In the data rows, the value 128 means zero.
Here is a table of points, one per row:
[125 115 132 109 139  43  73 149 173  84 143 140 150 120 116 104  74 115 127 103 156  75  81 125 168 121 181 125 106 137 133 199 103 106 126 128  91 125  80 121 119 101 178 105 165  71 166 128 116 189 165 123 143 183  76 112 158  75 135 145 115 183 119 131]
[174 156 158 121 141  99 142 154 133  62 144 123 158 192 179 168  74 133 159  89 135 160  97 162 108 135 168 162 179 168 103 173 157  88 177  77 135 137  76 132 164 164  91 127 180  92  96 108 174 178 142 137 110 161 110 142 100 140 125 135  88  82 172 108]
[147 133  75 154 129  70 126  91  59 124 113 107  95 150  91 168 150 181  50  90  87  74 184 107 183 134 140 142 125 119 125 124 124 130 188 137  59 138  46 133 180 124 129 142 157  88  98 133 133 206 147 121 145 142 121 157 176 137 130  92 163 131 181  60]
[140 148 159  93 138 106 164 159 162 130  61 155 165 117  94 153  73 160  65 148 115  68 125 168 108 155 150 102 167 135 170 136 140 113 130  44 124  70 118 164 132 126 139 114 161  67 141 102 158 140  84  90 179 154 152 133 127 176 125  90 131 163 157 105]
[147 159  76 114 152 118 132  58 104 108 155 135  95 134 155  97 125 154 133 141  83 129 111 105  76  93 138 115 106 167 109 148 129 127  88 142 124 117 118 114  76 170 107 170 186  30 171 159 136 132 113 120 172 154 134 131 157 142 187  86 123 116 131  70]
[154 141 128 146 127 134 100 128 121  75 109 160 135 214 167 174 151 200  96 113  84 143 104 161 132 108 165 135  96  80 160 139 148 131 141 109 143 121 132  99 157 115 135  99 111  72 179 132 130 156  89 152 100 123  81 206 100 126 186 158 127 173  98 129]
[149 184  83  89 131 100 108 166  64 131 157 133 131 112  95 174  79  83 163 151  78  97 172 142 160 109 167 135 121  99  90 105 164  73 116 114 129 164 130 102 155 173 158 106 102  77 120 130 128 112  92 105 113 130 147 141 152 123 138 102 110 120 178 163]
[151 136 125 111  91 145 139 108 173 135  95  89 114 130  84 144 157 110 151 129  61 123  92 144 144 153 102 167 146 124  90 143 130 144 118 106 134 127  98  99 141 118  76  90 164 168 124 152 165 136  67 134 201 177  71  88 167 108 122 106 141 131 107 181]
[133 178 147 164 170 167 106 171 172  97  52  97  70  98 115 120 106 148 117 108 155 152  87 122 160 110 199 188 104 156  98 132 158 105 161  92 102 114  99  88 154 110 113 166 131  62 132 104  24 138 116  72 129 135 124 158 160 121 141 154 103 105 146 123]
[138 148 110 150 133 173 152 147 106  95  90 174 121 140 117  83 100 119  97 111 186  76 118 187  99 123 132 188 155 109 164 107 104 152 118 147 151 148 147 119 120 125 112 107 178 130 173  99 124 152 118 111  64 155 128  57 127 167 120 124 148 150 184 123]
[145 141 155 137  66 110 102 180 126 102 150 169  96 111 149 107 152 102 104  93 100 112 122 146  76 117 215 127 156 106 132 147 154 105 168 130 105  47 164 129 136  62  73 139 132 118 117 131 138 198  94  98  82 145 127  86 175  85 148  84 149 138 131  94]
[101 156 166 129 184  61  89 143 145 110 143 123  96  99 138  85 144 191  99  95 113 143 128 131 101 128 106 191 111 108 152  68 135  75 151 100 103 122 104 152  95 158 139 168 132  95 132  91 165 179 124 116  90 142  91 129 173 119 151  63 139 151 154 197]
[156 150 101 125  88 137 134 164 186  93 148 206 196 127  88 128 131 170 125 127  95 143 149 107 157 155 170 150 157  65 135  95 132 100  94 140 123 119  65  87  89 141 103 118 181 155  82  62 102 117 160  95 140 151 146 171 145 112 153 118  56 155 136 109]
[115 174 139 140 170 127  64 148 116 122 136 181 150 114 142 103 135 168 132  65 142 150 127 135 145 149 185 172 165 128 100 166  49 115 117 103 115 120  81 176 178  79 136  94  65  66 137 144 135 144 145 101 197 150 144 123 160 123 170  69 184  91 143  76]
[ 84 147 136 126 126 121 104 145 190  82 173 156 107 163 154 153 162 166 121 160 196 124 169 160 163  89 154  80 153 161 132  74 166 142 109  95 109 102  89 144 187 137 116 166 168 107 121 146 120 122 114  96 146 165 158 134 118 118  95 124 126 111 118 167]
[190 103  68 143 138 101  75 165 171 106 111 161 105 148 161 154  83 205 128  64  83  82 149 146 130 127 145 148 121 148 138  97  99 139  69  65 114 144 141 141 100  94 170 168 157 101  60 126 112 136  91  76 129 185 120  52  92 134  82  62 106 149 123 109]
[190 112  93  47 144  64 140 179 130  69 134 112 116 140 114 103 108 183 108 126 165 146  86 168 150  79 182 131  88 148 142  90 147 151 133 116 126  78 130 114 132 117  79 119  77 120 111  59 158 117 164 128 134 141 105 134 127  86  85 100 116 146 137  85]
[125 121 110  76 133 108 107 117 121 191 112 120 116 106 182  52 130 168 117 108  84  81  96 101 152 150 185 122  73  93 124 122 107 115 115  73 187 128 112 117 159  90 144 156 178 136 130 156 133 182 143 175  88 156 178 179 105 167 118 121 132  72 174  97]
[210 100 119 123 212 104  68 111 146 162 146 169  72 103 136 154 109 147 118 140 190 133 123 170  53 189 196 129 174 117 118  98 150  97 167 114 145 100 102 183 143 209 127 120 122 150 117  98 113 145 108 112 128 165 140 169 126  52 142 140 131 175 108 115]
[141 161  77 144 159 106  96 150 138 145 133 141  88  96 175 115  65 179 126 191 118  81 159 134 138 115 148 165 191 127 160 148  93 119 149 153 141  98 104 106 132 119  61  89 141  81  88  78 140 184  85 147 159 103 120  91 112 139 107 115 108 118  72 145]
[130 140  78 157 123  98 109 148 103  98 135 150 135  99 156 117 145 124  99 120 195 144  89 191 151 179 114 112 107 106 121 129 128  67 100 137  65 118 175  78 199 126 126 171 136 132 106 110 130 150  99  79 185 162  90 111 129 196 187 177 113 118 121 114]
[ 99 110 117 152  89 129 121 147 101  72 134 101 153  88 140 102  86 181 126 135  82 132  98 140 141  94 161 150 166 174 140  76 132 132 168 124 103 101 106 163 141 174 168  76 124 154 104 199 109 124 141  85 137 101 130 100 144 125 187 170 165 137 121 110]
[177  59 190  59 130 152 144 120 131  69 160 168  61 108 112 105 105 165 144 100 132 134 130 185 155  84 174  93 192 128 137 169 126  89 195  71 118 204  68 116 130 116 106 158 124 122 143  72 109 149  96  53 139 111 117 148 147 129 167 133  93 155  96 163]
[139 107 131 149 198 138 148 142 132  65 116 137 133 126 158 130 130 132 213 131 107 110 113 154 141  91 155 154 137  84 152 164 211 116 125 121 106 159  83 111 159 118 151 147 109 137 125  77 168 174 109 100 168 156 161 104 188 128  72 125 116 178 121  73]
[ 94 139  79  98 136 124 126 141 138 129 141 108 127 154 164 187  93 166 138  62 104 115  83 142 161 126 156  97 204 153 112 103 115  92 120 112 196  59 110  66 167 120 127 137 174 140 163  61  82 140 124  67 153 103  95 113 201 133 125 106 145 156 125 128]
[145 139 183 109 129 129  96 124 100 135 131 109 110 131 161 157 129 150 164  71 181 122  93  94 122 145 170  86 117 136 122 104 169 142 158  89  76 136  52  92 111  71 148  69 189 104 136  48 154 128 133  80 133 134 117 109  59 110 147 100 134 142 157 112]
[127 121 114 114 152 140 124  87 100 125 113 150 116 140  80 124 154 157 152 129 186 159 123  87 203 106 139 180 174 165 149 167 145  59 106  96 108 100 181 128 117 134 136 104 164 123 111 145 136 175  82 127  93 135 135 130 115 117  96 144 154 153 132  87]
[131 220 112 148 130 142 117 122 127  46 165 131  87 103 110 139  48 156 127 163  68 176  72 163 149 145 112  89 143 128 169 128 109 112 140 134 103 110  95 172 129  48 156 140 176 123 138  82 123 119 110  84  97 171 124 168 121 120 116 135 156 125 124 105]
[145 119 107 126 101 138 105 162 150  75 105 156  76 154 165 121  74 159 130 106 152 201 182 136 120 180 137 127 165  93 144 124 175 108 161  93 164 104 135 157  92 127 152 112  99  99 166 118 126 206 177  98 170 166  91 143 162 107  87 172  89 114 199 142]
[101 143 136  85 142 179 113 190  92 108 138 150 102 159 146 128 151 138  66 165  72 129 119 126  92 160 144 137  82 152 174 186  59 100 106 117 106 113  77  92 151 207 142  96 160 129 118 109 137 121 115  53 158 141 102  74 154 119  71 162  97 138 154 115]
[207 137  79 133 178 162 109 138 125  93 116 178 142 126 155 180 134  75 121 144 129 153  76  84 189 108 146  78  82 165 155 123 135 108 217 107 171 133  92 144 102 146 119 157 124 125 111 109 153 167 106 120 162 147 160 108 153 118 159 141 159 128 156 200]
[ 87 141  80 126 151 148 172 104 142 166 118 140 132 150 163 109 142  84  63 144 118 148  61 189 164  94 116 111 159 108 154 113 144 136  97  64 132 148  67 102 134 110 106  88 110  93  35 125  75 190  99  67 114 174  68  78 184 120 136 130 115 174 142  85]
[147  99 144 116 113 137  82  94 150  91 145 138 108 130 150 108 128 116 115  93 129  87 117 190 115  89 163 173 112 109 183 125 117  75 135 130 144  34  73 159 122 100 183  85 128  88  80  82 123 112  58 117 165 124  81 150 138 160 100 112 100  76 184 140]
[135 119  71 115 150 115 206 171 119  61 152 135 130 131 153 106 112 173 143 126 162  98 139 134  88 215 146 169 108 135 103 120 135 114 117 113 134 123  98  93 136  68 165 123 158  55  41 137 147 157  99  91 120 124  97 158 181 100 150 113 178 151  98 153]
[205 161 145 131 118 102 127 129  57  94 164 135 132  61 145 180 164 178  97 118 133 156  83 164 153 144 210 147 149 151 107 133 170 105  98 113 176 110  36 145 103  82 137 130 158 102 168 150 109 161 114 124 149 164 111 111 141 164  69 158  56 158 124 145]
These points spread out most along one direction. Take the direction at right angles to it along which they spread out most. Go by this last direction. For each point below, how far along it does it lie, from 0 to 99? 50 is the average, and the first point above lies past it. One standard deviation of the points above along it is 16.
[125 121 110  76 133 108 107 117 121 191 112 120 116 106 182  52 130 168 117 108  84  81  96 101 152 150 185 122  73  93 124 122 107 115 115  73 187 128 112 117 159  90 144 156 178 136 130 156 133 182 143 175  88 156 178 179 105 167 118 121 132  72 174  97] 84
[ 99 110 117 152  89 129 121 147 101  72 134 101 153  88 140 102  86 181 126 135  82 132  98 140 141  94 161 150 166 174 140  76 132 132 168 124 103 101 106 163 141 174 168  76 124 154 104 199 109 124 141  85 137 101 130 100 144 125 187 170 165 137 121 110] 44
[135 119  71 115 150 115 206 171 119  61 152 135 130 131 153 106 112 173 143 126 162  98 139 134  88 215 146 169 108 135 103 120 135 114 117 113 134 123  98  93 136  68 165 123 158  55  41 137 147 157  99  91 120 124  97 158 181 100 150 113 178 151  98 153] 52
[139 107 131 149 198 138 148 142 132  65 116 137 133 126 158 130 130 132 213 131 107 110 113 154 141  91 155 154 137  84 152 164 211 116 125 121 106 159  83 111 159 118 151 147 109 137 125  77 168 174 109 100 168 156 161 104 188 128  72 125 116 178 121  73] 36
[145 119 107 126 101 138 105 162 150  75 105 156  76 154 165 121  74 159 130 106 152 201 182 136 120 180 137 127 165  93 144 124 175 108 161  93 164 104 135 157  92 127 152 112  99  99 166 118 126 206 177  98 170 166  91 143 162 107  87 172  89 114 199 142] 57
[101 143 136  85 142 179 113 190  92 108 138 150 102 159 146 128 151 138  66 165  72 129 119 126  92 160 144 137  82 152 174 186  59 100 106 117 106 113  77  92 151 207 142  96 160 129 118 109 137 121 115  53 158 141 102  74 154 119  71 162  97 138 154 115] 23
[147 159  76 114 152 118 132  58 104 108 155 135  95 134 155  97 125 154 133 141  83 129 111 105  76  93 138 115 106 167 109 148 129 127  88 142 124 117 118 114  76 170 107 170 186  30 171 159 136 132 113 120 172 154 134 131 157 142 187  86 123 116 131  70] 63
[145 141 155 137  66 110 102 180 126 102 150 169  96 111 149 107 152 102 104  93 100 112 122 146  76 117 215 127 156 106 132 147 154 105 168 130 105  47 164 129 136  62  73 139 132 118 117 131 138 198  94  98  82 145 127  86 175  85 148  84 149 138 131  94] 59
[141 161  77 144 159 106  96 150 138 145 133 141  88  96 175 115  65 179 126 191 118  81 159 134 138 115 148 165 191 127 160 148  93 119 149 153 141  98 104 106 132 119  61  89 141  81  88  78 140 184  85 147 159 103 120  91 112 139 107 115 108 118  72 145] 46
[177  59 190  59 130 152 144 120 131  69 160 168  61 108 112 105 105 165 144 100 132 134 130 185 155  84 174  93 192 128 137 169 126  89 195  71 118 204  68 116 130 116 106 158 124 122 143  72 109 149  96  53 139 111 117 148 147 129 167 133  93 155  96 163] 38
[125 115 132 109 139  43  73 149 173  84 143 140 150 120 116 104  74 115 127 103 156  75  81 125 168 121 181 125 106 137 133 199 103 106 126 128  91 125  80 121 119 101 178 105 165  71 166 128 116 189 165 123 143 183  76 112 158  75 135 145 115 183 119 131] 61
[127 121 114 114 152 140 124  87 100 125 113 150 116 140  80 124 154 157 152 129 186 159 123  87 203 106 139 180 174 165 149 167 145  59 106  96 108 100 181 128 117 134 136 104 164 123 111 145 136 175  82 127  93 135 135 130 115 117  96 144 154 153 132  87] 49
